rotation ticks, each row followed by its count of ticks:
The counts run from 0 to 1106.
[145 145 127 157 132 130 149 146  83 152  80 171 151 129 140 113 123 153
 125 105 131 163  92 116 105 124 139 116 110 127 148 181 123 129 150 141
 124 116 113 116 138 112  93 119 144 168 113  98 149  79 163  43 142 145
 130 145 140 142 137 173  85 152 115 116 108 170 153] => 89
[126 133 120 173 131 141 200 155 109 163 111 142 142 116 142 124 129 104
 149  99 130 141 139 144  95 123 145 104  92 130 164 185 129 119 123 130
 146 114  87 106 138  95 102 115 124 145 122 125 127  86 171  75 185 175
 115 143 147 113 160 163  98 157 115 106 105 187 143] => 967
[132 146 128 148 117 136 146 151 103 146  76 180 127 130 156  92 138 148
 157  63 128 167  96 122  91 132 114 105 112 100 143 202 124 114 160 147
 137 127 111 112 129 116 103 121 124 149 103 116 120  95 140  69 141 152
 145 164 131 118 125 194  95 171 145 121 104 176 150] => 185
[114 137 138 144 113 144 177 176  77 150  62 167 168 123 151 103 112 121
 124  78 121 146 124 138  97 140 124 102 104 128 145 174 115 156 151 125
 119 114 103  95 124  99 114 146 126 161 100  79 127  94 129  79 126 140
 139 115 119 155 137 160  81 145 153 141 117 188 149] => 140
[135 137 123 153 113 144 159 165 101 137  95 164 159 110 139  79 110 110
 148 101 138 139 114 165  81 124 120  91 127 117 132 210 104 164 146 151
 138 121 111 113 136 104 113 114 144 135 141 128 129  78 135  85 150 133
 131 150 138 106 141 183 125 147 165 132  98 196 157] => 716
[106 118 110 164 137 104 170 155  66 162  73 146 151 125 185 117 136 132
 126  72 137 149 147 151 114 136 133 102  97 134 155 132 115 103 130 138
 136 107 121  97 140  98 113 127 128 157 142  80 119 101 178  78 131 137
 152 130 111 161 145 134  99 141 119 134  99 201 165] => 1011
[114 113 101 154 132 122 205 149  96 173  74 154 145 118 148 118 140  95
 138  96 140 161 130 150 114 143 128 107 111  97 175 170 143 131 134 148
 108 133 130 103 157 103 123 121 142 123 149  99 115 121 191  84 161 146
 100 144 141 124 134 161 106 120 116 111 107 190 128] => 294
[107 129 138 174 146 147 187 159  96 173  91 143 177 121 156 130 142 100
 121  93 136 141 132 148 103 144 133 124  92 113 150 167 124 158 127 133
 129 130 109  85 153 102 124 126 142 144 123 110 128  84 188  86 166 152
 136 110 146 125 165 147  84 160 149 134 112 178 132] => 300
[111 130 113 151 129 125 196 169  93 144  76 177 151 123 126 121 142 117
 142  71 146 155 141 160 133 138 134 118 122 126 158 163 138 129 134 146
 122 127 115 100 140  96 132 119 151 146 131  81 126 136 180  80 149 156
 112 126 128 144 120 156 102 119 119 134 104 212 141] => 651
[131 136 112 173 106 142 165 165  74 151  86 166 160 119 166 131 102 134
 120  99 113 136 122 157 107 114 147  73 117 127 148 149  95 149 130 162
 135 118 116 112 150 110 117 112 145 150 127  91 108 104 158  65 132 154
 120 128 141 160 158 158  77 174 128 127 101 188 158] => 883
[123 122 121 144 145 143 171 142  68 149  83 191 177 116 173 105 141  95
 139 104 128 144 120 143  98 146 111 106 116  91 172 147 128 141 148 169
  99 159 114 110 124  92 115 140 125 143 126 110 127  96 156  87 161 120
 134  97 121 105 143 141  97 117 149 123 115 188 142] => 905
[134 131 108 142 145 150 172 159 107 146 108 178 155 118 159 113 120  87
 138 114 143 128 125 150 108 123 131  97  97 119 166 163 106 127 139 152
 111 137  93  95 135 109 121 126 147 128 148 127 110 111 163  92 177 143
 100 110 137 118 140 152 127 141 123 100  96 234 134] => 202
[158 133 112 171 110 142 160 136  97 135  97 179 170 130 158 128 120 141
 147  92 119 130 118 143  89 107 160  74 112 125 154 164 109 129 123 174
 137 128 122 126 136 106 111 124 139 121 145 106 122  79 134  67 143 146
 127 126 149 121 154 168  82 187 124 119 119 163 175] => 796
[137 113 124 139 166 136 190 137  87 148  80 166 136  95 161 120 166 123
 156  80 135 151 112 109 100 126 137 128 109 113 132 189 114 120 124 139
 127 142  96  65 134 112 117 132 131 131 140 137 126 109 172  84 155 149
 130 151 142 131 156 163 114 156 121 121 110 204 145] => 693
[127 146 101 142 146 155 165 139 114 129  78 187 157 122 188 103 130 117
 142  79 159 137  98 141 108 107 131 104 115 110 161 156  95 127 137 164
 134 137 121 117 140 131 134 128 162 104 159 124  86 113 167  89 152 132
 133 140 152 111 116 174 133 165 135 114 108 210 166] => 948
[122 157 112 163 170 138 168 146  85 148  80 153 161 135 156 122 131 112
 133  85 155 147 121 128 100 145 136 127  78 139 173 167 106 135 139 141
 137 108 102  91 144  96 120 126 139 128 133 139 114  86 202  92 181 132
 125 132 129 117 157 144  98 161 137 118 109 178 142] => 785
[134 150 103 150 108 159 171 169  96 162  83 200 159 120 143 105 121 101
 142 105 133 149 133 159 118 136 132  98 123 109 182 160 114 148 162 158
 109 154 115 124 131 101 127 123 134 129 131 101 104 126 165  89 174 139
 108 115 122 101 110 149 102 117 139 124 104 216 141] => 550
[134 143 104 149 142 148 152 140  98 150  63 197 169 127 171 126 124 132
 126 108 144 155  88 124 120 128 150 103 124 120 165 140 124 134 140 159
 118 152 117 113 149 123 125 125 165 131 155  89 116 134 183  57 153 141
 125 134 143 137 118 159 116 152 107 125 117 213 165] => 600
[106 131 117 154 118 162 174 147 103 163  74 186 164 113 173 102 129 105
 128  98 117 157 118 137 107 116 119 101 121  90 175 133 145 129 144 149
 110 163 121 119 137 116 118 133 133 158 111  72 115 125 141  66 140 141
 158 131 127 121 118 152  90 130 136 111 115 213 156] => 64
[113 145 131 153 141 148 178 181 108 163  73 177 182 129 150 110 130 113
 114 101 169 151 118 147 123 133 124 125 120 112 171 157 120 158 161 145
 113 135 123 119 155 107 134 136 159 131 125 103 119 110 187  81 158 124
 133 114 141 112 116 156  97 127 136 122 103 200 136] => 908
[114 148 131 147 148 148 156 133 123 123  80 199 177 145 180  85 142 132
 147  87 140 150 100 128  90 137 138 113  95 108 165 150 121 137 141 154
 136 146 106 112 116 121 120 138 153 128 141 107 120  70 152  85 150 130
 155 111 137  86 110 159 127 164 149 113 132 179 142] => 154
[121 131 132 154  96 151 173 144  93 176  81 139 152 131 160  90  97 129
 130 105 125 143 112 129  79 154 132  80  94 118 170 183 134 151 149 142
 119 107 105  98 133 112  99 114 123 127 133  95 114  62 163  81 157 140
 120 153 142 128 145 157  99 147 129 103 115 171 140] => 451
[115 117 131 154 141 155 186 151 119 184  82 155 162 147 168 111 159 110
 147 107 139 149 126 141 103 138 148 116  96 103 164 158 135 148 138 155
 106 144  99  93 144 102 115 130 140 126 127 101 131  95 192  67 185 156
 133 136 136 110 138 142  92 153 112 109 125 191 111] => 734
[142 128 135 162 158 125 166 148  91 149  76 168 175 150 159 122 147 116
 134  88 152 162 102 135 105 130 146 119  98 125 170 158 139 131 144 142
 127 127 139 117 138  92 107 130 143 158 123  99 158  73 175  67 163 133
 135 119 138 110 141 163  78 148 129 120 116 159 144] => 831
[161 126 100 152 129 123 171 135  68 140  83 174 142 125 136 106 130 130
 161  99 134 147 126 124 108 115 161  76  99 147 152 184  99 108 137 164
 142 123 114 107 125 108 101 123 130 123 175 120 116 103 164  82 149 152
 122 140 127 140 128 161 101 161 100 118 121 196 179] => 440
[148 148 116 168 126 143 185 156  99 149  87 174 145 123 122 133 160 127
 159  71 122 157 114 125 116 114 148 114 106 107 146 190 120 128 115 150
 141 132 113 112 147 111 111 126 130 127 116 119 119 113 161  72 177 162
 122 134 141 110 146 181  61 172 124 122 115 175 162] => 1054
[134 132 101 154 138 145 133 153 122 154  91 174 164 150 176 104 122  94
 153 104 145 148 113 171 104 103 131  84 119  98 164 142 120 146 164 155
 125 150 117 128 148 110 116 110 157 147 125  97 119 120 156  61 159 141
 138 120 112 106 136 176 121 146 137 121 115 207 138] => 989
[138 133  99 158 110 147 170 176 101 176 111 149 159 131 161  89 103  98
 142 121 142 127 137 159 102 115 120  75  92 130 170 159 108 128 147 156
 113 120 106 127 126  98 102 123 118 134 135 108 117  80 141  83 173 147
 133 125 125 121 140 153 108 138 132  99  93 213 139] => 1067
[151 116 110 143 161 101 153 127  49 139  89 174 154 123 165 109 126 123
 144  90 120 150  96 130 101 123 150  86 112 122 154 167 127 103 134 161
 134 134 126 106 123  87  93 127 127 150 146 113 146  87 157  69 133 133
 141 130 128 141 156 153  89 143 112 128 119 171 185] => 86
[126 134 138 161 130 125 178 158  91 139  96 207 173 117 160 113 157 153
 136  80 130 143 150 139 133 137 135  96 109 109 147 157 115 112 127 170
 132 159 119 118 127 100 137 138 139 140 132 101 121  68 158  93 143 141
 132  94 143 117 147 138  82 138 148 118  92 190 148] => 388
[113 123  96 145 127 139 138 158  86 166  82 156 138 146 201  91 128 102
 149  89 131 159 131 156  97 126 114  87  95 105 162 133 121 133 151 144
 130 124 109 104 122 104 113 127 124 145 135  85 112 108 146  75 139 133
 161 129  91 144 141 149 124 150 134 136 113 216 147] => 146
[107 131 118 143 162 124 171 130  72 155  70 165 150 109 169  95 109  94
 127  96 141 163  95 134  82 157 125 111 103 120 172 165 143 145 144 137
 109 120 105  78 135  98 119 118 135 150 141 132 112  87 175  90 156 117
 104 139 133 126 140 163 140 120 139 123 108 193 135] => 1037
[133 131 110 155 102 163 170 140 116 145  86 181 160 142 172  93 139 110
 163  81 112 138 139 145  92 119 142  72 106  83 163 151 117 142 136 165
 143 147 107 125 120 111 120 126 128 108 140  92  98 102 135  93 151 153
 148 125 135  93 128 153 113 167 147 113 124 187 157] => 897
[137 116 115 133 119 138 148 161  96 174  65 157 146 150 162  82 138 111
 145 110 153 160 118 156 100 146 111  91 108  99 157 166 102 162 189 159
  95 134 112 105 127 102 109 121 131 123 149 113 114  97 178  80 165 128
 140 130  96 126 135 163 107 141 134 129 114 189 132] => 986
[143 114  96 148 121 146 142 156  99 176 106 158 146 137 184 100 124 106
 150 123 135 152 111 153 102 111 115  76 103  94 162 147 103 135 166 162
 108 139 104 114 134 107 102 125 123 136 137 111 102  96 142  77 167 133
 142 130 116 126 147 158 109 160 123 101  98 205 142] => 632
[128 149 119 169 140 137 196 165  86 146  75 152 151 115 139 136 113 119
 121  96 150 138  93 132 115 123 150 119 114 145 170 180 122 117 130 143
 120 117 133 122 151 115 107 122 152 143 129 114 124 108 174  66 159 154
 110 147 166 138 131 159  91 152 120 109  95 181 160] => 523
[105 124 115 171 105 149 190 148 112 158 103 151 169 133 166  86 133 105
 146 103 138 134 146 158 101 112 127  85  98 114 162 159 104 125 129 146
 149 124 125 136 125 100 111 130 127 119 157  80 109  82 143  90 168 151
 168 141 132 103 127 143 114 158 137 115 116 190 167] => 229
[124 139 117 145 158 139 157 135  88 120  70 185 166 119 203 117 128 107
 137  74 151 146  71 141 103 123 113 107 117  99 158 150 124 124 140 151
 134 140 138 117 143 115 117 135 144 135 139 120 119  95 143  88 131 113
 141 126 150 114 137 169 116 162 156 116 115 189 169] => 594
[134 148 107 164 147 131 159 148  85 178 108 157 131 132 143 114 141 145
 142 103 139 157 119 118 110 126 144 112  86 123 170 163 113 109 141 148
 119 131 119 112 127 103  89 126 119 145 125 110 137  95 186  56 192 143
 127 146 123 116 143 141  89 146  97 107  89 192 147] => 349
